In the rows, zero is written as 128.
which system made each run
trace 1, nizuf (9 x 26)
[[109 100 118 112 142 154 121 148 140 116 143 115 135  92 125 160  93  83
  174 127 227 122 106 146 133 116]
 [ 96 122  68 110 168 195 123 150 136 129 140 135 125 121 113  77 124 140
  128  66 118 106 129 112 164 141]
 [137 136 151 140 133 110 143 114 150 123 152 152 152 189 121  86 166 141
  109 136  58 123 161  95 134 153]
 [142 116 178 132 116  49 131 127 116 129 154 126 140 121 160 163 139  95
  114 151 128 135 134 180 112 115]
 [118 144  95 121 119 149 117 133  85 143  89  98  93  70 119 148 106 119
  111 109 156 146 119 188 133 108]
 [116 141 117 128 129 200 113  99 126 120  95 119 113 146  81 106 122 168
  136 146 109 144 117  61 125 140]
 [146 104 164 107 133  87 106 138 166 114 160 152 172 166 156 128 125 140
  151 149 136  98 112  68 111 133]
 [137 131 112 134 117  88 143 167 139 147 130 127 147 109 157 119 123  83
  117  92 179  97 145 200 158 116]
 [102 138 109 161 141 197 160 111 106 125 125 104  84 116  71 103 134 103
  116 128 101 163 158 164 152 136]]
trace 2, lum (9 x 26)
[[116 102 122  98 169 143 124 114 150 111 157 138 135 106 128 141 141 132
  108  93 135 106 116 146 173 129]
 [ 98 155 116 134 118 145 128 137 117 148 112  95 120 110 116  93 120 132
  102 111  93 113 143 122 148 119]
 [143 137 135 144 113 108 118 142  98 135 122 137 123 150 125 108 119 118
  133 157 104 157 140 126  85 137]
 [151 111 143 100 136 104 104 113 133 108 129 153 148 133 131 159 134 129
  126 143 167 137 114 139 121 134]
 [121 129 118 125 128 163 127 119 145 141 117 106 136 115 128 128 127 135
  129 110 152  95 108 118 164 106]
 [127 134 110 153 128 140 150 159 132 137 133 128 109 140 125  96 110 131
  145 120  91 119 144 106 126 129]
 [117 128 147 109 134  86 127 128 132 108 146 148 145 139 122 132 128 117
  128 136 124 153 155 134 109 157]
 [114 131 132 113 131 139 109 104 112 140 132 113 153 118 135 139 147 106
  116 123 161 128 107 152 141 113]
 [158 120  99 151 130 159 128 144 117 141 115 130 100 129 123 104 119 142
  119 118 108 108 114 133 142 111]]
trace 3, fubar (9 x 26)
[[129 156 109 112 107 127 103 151 126 134  85 120 139 119 116  89 100 133
   96 118 154 107 140 127 144 134]
 [121 126 139 148 127 159 130 143 147 124 139 120 141 156 102  74 116  99
  130 146 131 115 145 100 141 137]
 [127  97 125 108 168 126  99 150 121 117 178 154 142 134 137  99 133 106
  107 112 116 114 118 140 135 132]
 [108 157 128 110 123 112 114 121 112 136 109 112 140 109 121 107 137 116
   75 110 120 128 150 164 151 135]
 [116 137 162 149 109 151 111 126 114 134 121  96 128 137 105  95 115 100
  112 173 116 131 125 103 121 117]
 [142  98 122  99 153 122  76 158 106 108 147 159 130 130 127 108 103 120
  118 132 139 129 106 126 107 139]
 [109 161 114 100 117 118 115 127 136 127  97 129 162 125 116 104 132 121
   93 104 164 125 154 147 156 150]
 [118 134 151 161 116 166 126 127 133 150 139  93 145 151 120  79 134 100
  120 154 112 100 121  95 148 105]
 [152  87 120 116 167 122  91 170 109 106 161 161 104 119 128 102 101 125
   96 126 100 120 115 143 120 133]]
trace 4, lum (9 x 26)
[[119 117 131 119 147 133 140 109 126 105 135 137 104 120 110 166 124 149
  155 133 115 166 134 119 108 147]
 [115 142 128 111 123 104 138  95 130 149 128 124 147 119 156 165 167 152
  135 105 120 127 118 135 134 118]
 [156 135 123 171 106 121 158 144 130 153 115 112 116 125 142 120 132 108
  119 124 128 102 135 167 148 102]
 [137 110 145 149 135 134 147 144 138  98 130 124  84 111  96 143  87 119
  133 157 119 143 149 136 124 136]
 [ 89 132 131  89 139 118 123 101 119 121 136 121 130 103 129 179 132 152
  155 121 125 161 120 113 101 136]
 [144 151  99 143 107 120 149 109 117 171 109 128 144 138 162 140 176 142
  137  98 128 119 115 153 137 106]
 [177 115 149 180 115 119 163 143 155 124 122 128 102 141 118 119 118 115
  106 151 110 104 148 154 159 118]
 [ 93 110 163 111 144 119 125 140 138 100 149 105 102  83 108 164  76 117
  142 152 127 143 139 117 114 132]
 [ 93 152  84 102 130 135 129 106  92 153 113 125 129 107 143 161 151 151
  169  88 138 168 115 138  96 128]]
trace 5, fir (9 x 26)
[[105 160 137 105 102 134 134  74 129 121  73 103 136 104 104 193 128 148
  152 143 188 170 125 123 117 135]
 [104 141 104 126 127 186 125 105 136 164 126 107 156 150 144 112 161 157
  164 106 126  96  91  61 141 104]
 [177  96 126 161 144 114 166 161 182 113 154 163 109 157 137 118 114 161
  145 120  84  80 142  97 150 132]
 [ 91 135 148 132 139 104 182 130 165  95 138 112 110  95  94 156 103  99
  130 123 137 153 195 169 153 158]
 [ 62 133 103 120 151 178 122 102  70 153 154  96 115 102 125 138 146 113
  161 107 106 173 107 136  98 116]
 [185 121 125 128 129 103 117  99 116 133 120 174 120 169 153 151 164 203
  134 130  65 135  98  92  95 128]
 [140 147 189 139  94  73 171 105 202 116 109 103 151 126 130 168 132 130
  112 153 148  94 161 126 176 124]
 [ 82 118 104 156 135 200 153 152 124 151 139  67  95  77 118 139  87  85
  185 118 166 119 112 130 140  91]
 [153 127  64 124 154 164 129 124 104 112 107 186  93 165  99 115 131 191
  167 108  87 176 131  93  84 168]]
trace 6, muf (9 x 26)
[[128 126  97 120 145 142 130 154 133 119 120 135 101 106 114 108 102 150
  108  95 105 112 141 136 153 137]
 [110 162 151 128 109 119 125 109 132 134 114 114 156 152 113  94 143 126
  104 144 104 132 157 106 134 143]
 [135 109 140 116 134 110  93 143 101 137 156 137 152 135 154 123 135  99
  134 141 147 129  99 135 101 114]
 [157 125  93 123 134 137 124 142 121 123  96 139  99 103 120 134 110 145
  105 102 149 122 126 172 148 127]
 [101 157 151 129 108 153 127 104 145 131 101  92 139 131  98 110 125 134
  110 149 118 122 139  88 149 130]
 [120 107 136 110 142 109  94 158 120 127 169 140 153 142 150 110 112 113
  151 138 129 124 113  98  89 132]
 [164 132  85 128 130 112 137 147 130 128 105 162 122 128 133 121 131 131
  109  88 151 124 142 186 150 140]
 [105 150 160 138 114 166 129  89 136 140 114  80 140 127 105 112 148 114
   91 150 118 113 130 118 172 110]
 [113  94 144  97 156 117  79 159 104 113 173 137 127 119 138 123  90 122
  142 145 112 136 104  93  81 131]]
trace 7, gov (9 x 26)
[[142  88 118  73 176 152  71 143 145  78 136 171 128 124 104 110  95 158
   97 117 146 104 106 105 148 149]
 [ 80 177 120  79 117  81 124 136 155 134 114 121 177 121 139  99 132 140
   98  81 129 105 173 116 156 157]
 [108 136 138 157 115 158 102 152  89 169 158  96 154 154 135  44 136  58
  111 149 111 112 123 125 123 102]
 [150  88 138  89 167 141  64 138 106  66 137 169 113 124  83 111  95 116
   80 154 146 154 118 151 117 159]
 [ 71 176 131  49 114  96 103  95 146 127  90 112 188 103 127 146 139 153
  107  97 174 131 143 111 144 154]
 [126 147 112 157  99 162  95 165  96 191 127  96 154 152 162  45 129 102
  121 130 114  74  92  90 127  83]
 [179  89 136 122 155 135  91 166 138  61 128 184 104 148  68  75  79 111
   75 161 134 134 151 146 136 171]
 [ 35 162 156  47 138 103 123  87 168 106 133 103 197 100 115 152 142 115
  119 102 186 140 165 120 156 166]
 [101 138  86 134 123 169  75 161  61 209 150  97 151 127 185  59 143 108
  132  97 105  84  66 107 112  71]]
trace 8, fubar (9 x 26)
[[114 155 110 163 107 156 151  99  82 187 112  73 103  97 148 144 163 122
  115 105  96 125 111 173 148  78]
 [171 109 150 151 128 154 126 111 116  93 100 138  60 132  79 148  94 172
  118 186  76 164 123 100 102 135]
 [107 120 147  64 137  53 111 139 156  91 143 160 170 126 144 174 103 139
  171 128 182 149 142 102  86 167]
 [111 171  75 147  92 137 153 129 116 199 103  97 168 130 177 120 169 104
  167  80 184 106 112 153 138  92]
 [200 100 117 201 136 208 161 111 139 124 108 135  62 152  92 116 134 157
  112 153  79 107 110 128 170 104]
 [109  85 174  73 174  64 132 137 184  57 175 158 117 101 116 179  86 160
  125 126 102 132 161 105 124 172]
 [ 47 184  98 110  98  81 147 139  90 194 137  85 175 102 181 137 154  90
  181  78 147 156 147 150  90 120]
 [207 133  95 216 102 208 145  89  76 165  80 131  87 178 106 108 176 125
  129 165 112 150  87 155 124  93]
 [186  63 188  86 165  99 110 109 201  32 136 176 104 114  96 192  89 189
   93 167 135 105 118 104 160 150]]
trace 9, gov (9 x 26)
[[128 140  88 162 102 122 135 187 117 193 141 115 152 143 189  80 127  99
  173 100 141  81 113 121 117  92]
 [184  97 118 168 152 165 138 134 127  91 128 167  92 157  74  82 129  97
   79 146 118 138 153 188 159 151]
 [ 56 128 188  65 157 112 127  66 165  88 158 106 154  97 103 185 140 142
  114 134 123 152 146 103 146 155]
 [ 96 144  85 111 115 107  93 173  69 197 142 103 140 100 204 121 119 130
  168  89 116 108  82 113  79  83]
 [225 142  99 180 101 136 127 143 102 118  60 177  96 183  84  67 123 127
   84 153 123 147 152 175 126 149]
 [ 93 122 227 102 133 131 142  58 206  74 144 102 171 132  83 175 138 118
  116 187 162 128 151  82 168 146]
 [ 72 100  85  92 155 129  98 198 103 173 183  92 129  59 203 145  86 127
  189  66 141  80  70 105 105  78]
 [195 166  33 168 115 143 143 158  84 138  58 189  83 172  93  49 136 147
   87  88  94 163 177 196 131 170]
 [112 135 252 128 121 118 147  23 186  83 154 112 188 188  82 143 192 108
   95 215 110 147 159  78 154 150]]
trace 10, nizuf (9 x 26)
[[116 125 135  94 134 118  78 133 102 128 134 123 153 111 132 113 124  96
   85 125 160 122 114 161 135 123]
 [117 145 130 124 122 168  96 126 108 136 107 106 135 127 102  79 125 109
   80 136 129 120 124 131 151 123]
 [128 114 166 121 135 139  86 127 124 107 141 130 140 148 103  94 114 108
  102 173 120 131 124  99 122 137]
 [116 125 145  86 131  97  79 144 116 120 141 135 169 123 137 110 119  98
   99 131 162 120 122 139 122 134]
 [116 144 121 130 122 159 105 128 105 146 116 106 146 129 115  80 135  87
   87 124 148 116 125 154 153 119]
 [134 107 159 133 142 162  97 121 115 105 139 128 122 145  90  91 119 110
   89 166 106 135 122 114 133 135]
 [111 124 158  75 137  90  71 136 122 109 141 138 161 121 132 120 112 116
   96 138 143 131 127 119 116 144]
 [110 158 122 125 106 136 100 134 100 161 112 102 163 126 136  84 137  89
   98 122 156 113 121 148 142 111]
 [152 107 145 155 137 178 107 122 113 114 130 129 114 149  90  86 120  97
   94 168 123 130 119 133 140 123]]
trace 11, fir (9 x 26)
[[106 134 131 105 140  84 114 140 108 122 158 153 142 152 138 116 128 138
  147 127  80 161 146  96  69 160]
 [143 123 144 123 125  68 147 102 135 140 149 136 160 131 170 176 177 117
  130 115 144 124 124 175 138 115]
 [152 120 132 167 119 179 144 111 124 142 106  91  89 100 114 142 125 118
  105 144 136 108 103 162 171  85]
 [125 136 127 122 119 159 108 142 125 105  92 121  97 127  82 111  72 160
  140 159 116 148 132  67  99 148]
 [ 90 153 122  82 129  79 128 130 149 129 140 148 190 151 152 128 142 138
  167  99 149 134 152  89 105 162]
 [143 107 112 161 144 133 165 125 138 159 174 130 144 137 170 129 183  98
  130  89 125  91 114 180 174  96]
 [171  98 143 171 140 164 140 131 122 101 120 124  51 107  82 131  91 132
   91 161  88 131 132 156 149 120]
 [ 69 163 148  76 115 104  98 122 116 104  97 108 130  99  95 144  79 145
  136 150 132 182 157  86  82 165]
 [ 98 149  96 108 119 110 122 116 109 184 148 129 192 151 195 131 186 127
  181  84 147 121  98 110 102 111]]
trace 12, muf (9 x 26)
[[155 122 136 147 126 188 117 109 135 116 101 127 102 156  90 110 116 171
  130 170  94 124 108  57 125 127]
 [136 113 161  92 132  55 121 147 187  92 147 159 169 142 143 146 105 135
  143 135 157 107 148  96 124 156]
 [100 142  88 147 123 128 162 162 124 167 141 102 144 104 155 111 135  70
  143  72 168 109 148 191 158 110]
 [125 119 117 162 156 213 122 101  91 128 142 120  91 145  85  83 151 130
  100 142  55 148 116 126 140 123]
 [144 119 179  66 138  57  84 100 141  84 131 166 149 135 133 169 126 180
  103 155 106 145 126  93  95 158]
 [119 162 102 127  82  71 144 168 124 179  99  97 153  92 184 151 114 100
  156  92 200 103 130 173 126  98]
 [145 117  95 202 128 243 151 138  99 147 116 103  74 144  84  71 116  95
  138 149 114 131 115 133 144 101]
 [133  98 179  70 171 120  97  84 170  46 148 181 138 160  79 146 126 181
  107 162 102 150 138  70 124 183]
 [ 83 159 118  75 107  27 132 155 147 166 140 115 198  94 209 163 138 124
  151  60 175  94 138 146 132 119]]

runs to name
trace 13 (2 x 26)
[[155 130 111 105 138 138  88 154 137  99 107 174 130 167  98  63  97 167
  106 133 104 117 140  74 121 166]
 [ 91 141 156  92 129  51 122 159 158 120 162 134 187 131 151 105 126  85
  110 110 145 110 175 144 141 155]]

fir
trace 14 (2 x 26)
[[151 138 127 126 103  75 130 146 124 132 105 138 130 125 147 156 112 123
  145 132 167 139 136 155 102 129]
 [136 124 129 147 129 167 155 100 147 119 112 118 122 127 101 152 135 116
  148 140 172 137 126 142 148 126]]

lum
trace 15 (2 x 26)
[[118 123 144 136 135 155 123 121 123 103 130 129 127 142  79 102 116  80
  119 160 154 163 153 142 123 153]
 [105 109 141  80 157 139  79 111 120 123 161 135 172 134 141 121 144 121
  118 125 142 118  94 105 128 130]]

fubar
trace 16 (2 x 26)
[[157 122 170  92 120  71 122  98 173 101 113 140 157 111 136 180 138 141
   83 131 171 103 129 159 173 130]
 [ 91 140 124 159 104 191 141 144 128 161 114  52 107  85 124 126  93  97
  152 135 159  96 108 117 154  78]]

lum
trace 17 (2 x 26)
[[110 146 130 116 122 137 114 130 105 117  96 102  92  84  96 135  91 130
   95 134 120 152 141 151 127 132]
 [105 161 123 109 107 139 104 117 112 138  99 120 151 148 115 113 122 140
  155 145 142 155 128  78  89 143]]

muf
trace 18 (2 x 26)
[[ 78 112 120 127 158 196 138 123 138 117 157 109 127 128 101 131 114 114
  190 133 148 145 121  80 117 134]
 [141 100  98  99 164 112 106 156 134 126 170 178 150 151 166 106 142 161
  139  81 100  97 107 102 120 137]]

nizuf
trace 19 (2 x 26)
[[ 90 114 122  95 169 134 119 106 104 112 169 146 141 127 116 142 151 109
  143 111 130 178 135 149 108 155]
 [134 140 115 111 133 133 106  93 105 148 119 131 144 128 143 124 178 151
   80  99 107 114 105 155 156 116]]

lum
trace 20 (2 x 26)
[[177  89 110 153 155 156 115 156 119 111 150 173 111 168 112  79 127 118
  120 136 107 121 121 131 126 137]
 [119 129 160  79 140  73 103 131 146  83 125 145 140 109 105 133 104 125
   75 131 134 140 164 151 139 166]]

fir
trace 21 (2 x 26)
[[127 126 159 152 117 110 146 107  94 129 133 107 115 109 114 158 139  65
  112 157 151 174 143 211 121 120]
 [113 125 124 114 135 184 109  82 100 128 108 102 102  93 112 179 125 156
  143 143 140 157  82 113 114 110]]

gov
trace 22 (2 x 26)
[[109 128 131 114 130  74 137 161 149 142 159 120 171 102 167 117 136  75
  105  84 168  84 149 194 172 118]
 [113 134 104 165 134 208 138 141  94 128 111  97  78 107  64  83 100  74
  108 138 135 154 148 176 151 127]]

lum
trace 23 (2 x 26)
[[101 115 118 126 145 141 143 164 153 115 149 117 107 103 119 131  83 122
  162 118 136 116 142 108 132 133]
 [ 86 150 105 113 140 128 145 113 118 129 135 134 138 135 121 127 147 131
  154 100 116 168 155 128 112 155]]

lum
trace 24 (2 x 26)
[[130 119 164 142 114 107 129 179 160 112 133 110 107 124 119 114  57 138
  147 168 103 100 144  60 112 128]
 [ 77 136 108  86 139  99 125 140 119 124 143 136 158 119 139 152 116 109
  194 106 182 173 144 121  80 160]]

lum
trace 25 (2 x 26)
[[134 166 129 133  98 128 114 124 104 138  82 113 134 131 105  92 129 106
   79 142 139 139 148 162 141 133]
 [154 105 153 145 125 154  98 126 106 120 130 126 114 142 115 122 111 125
  131 180 119 135  96 100 102 116]]

lum
trace 26 (2 x 26)
[[170 111 132 180 121 189 151  98 131 131 118 131 123 170 105 126 153 107
  155 167 156 138 106 131 137 114]
 [128  77 151  88 178 114 119 135 170  74 168 150 119 100 121 167  97 146
  125 122 138 109 124 119 151 140]]

nizuf
trace 27 (2 x 26)
[[171 153 123 143  96  66 158 138 130 132  73 128  75  98 139 171 101 188
  111 122  80 125 151 149 123 122]
 [ 87 176 162 161  81 141 167  93 133 148 101  75 154 148 100 130 138  81
  164 174 158 165 163 109 114 130]]

fir
trace 28 (2 x 26)
[[ 54 143 141 114 147 106 139 155 127 122 177 107 132 114 117  98 106 101
  132 115  72 148 181 112 115 157]
 [111 147 115 108 130 108  99 111  58 147 134 137 152 135 139 120 163  94
  115 116 136 185 128 184  89 139]]

lum
trace 29 (2 x 26)
[[119 128 103 114 132 122 134 155 133 116 120 135 117 109 117 140  92 123
  155 114 161 143 145 139 116 145]
 [107 142 112 131 132 155 148 102 135 137 129 128 154 152 121 121 162 126
  155 115 141 141 135 116 136 138]]

fubar
trace 30 (2 x 26)
[[130 140 116 151 111 189 149  98 143 129  89 116 134 149  93 130 134 121
  165 147 184 142 122 107 138 129]
 [124  88 134 109 167 149 126 128 168 111 175 146 141 141 136 137 129 152
  160 122 121  99 102  69 141 129]]

muf
trace 31 (2 x 26)
[[151 123 125 192 103 169 177 146 156 135 108 104  93 132 106 128  98 110
  170 153 152 113 139 121 141 109]
 [123  92 110 131 175 163 165 123 161  95 165 152 106 133 106 155 125 141
  179 113 126 142 136 116 134 149]]

gov
trace 32 (2 x 26)
[[107 153 150 153 106 163 132 128 129 121 112 108 130 166  79  75 109 105
  139 176 116 150 159  77 111 148]
 [126  85 133  89 165 117  96 139 141  99 177 165 166 147 143 137 124 113
  164 132 180 125 100 110 105 143]]

gov
trace 33 (2 x 26)
[[117 110 100 117 149 143 117 157 113 140 136 108  93  70 145 139 101 142
  116  90 110 102 105 148 147 102]
 [135 166 102 136 110 141 137 131 127 127  78 139 116 153  94  90 116 164
  121 127  99 144 162  98 124 156]]

nizuf
trace 34 (2 x 26)
[[150 118 146  94 127 123  94  89 119 112 106 134 124 114 132 186 128 175
  125 150 142 139  84 107 114 121]
 [127 168 119 125  91 122 141 121 158 154  78 104 146 123 140 131 128 163
  127 108 144  90 130 101 159 112]]

fir
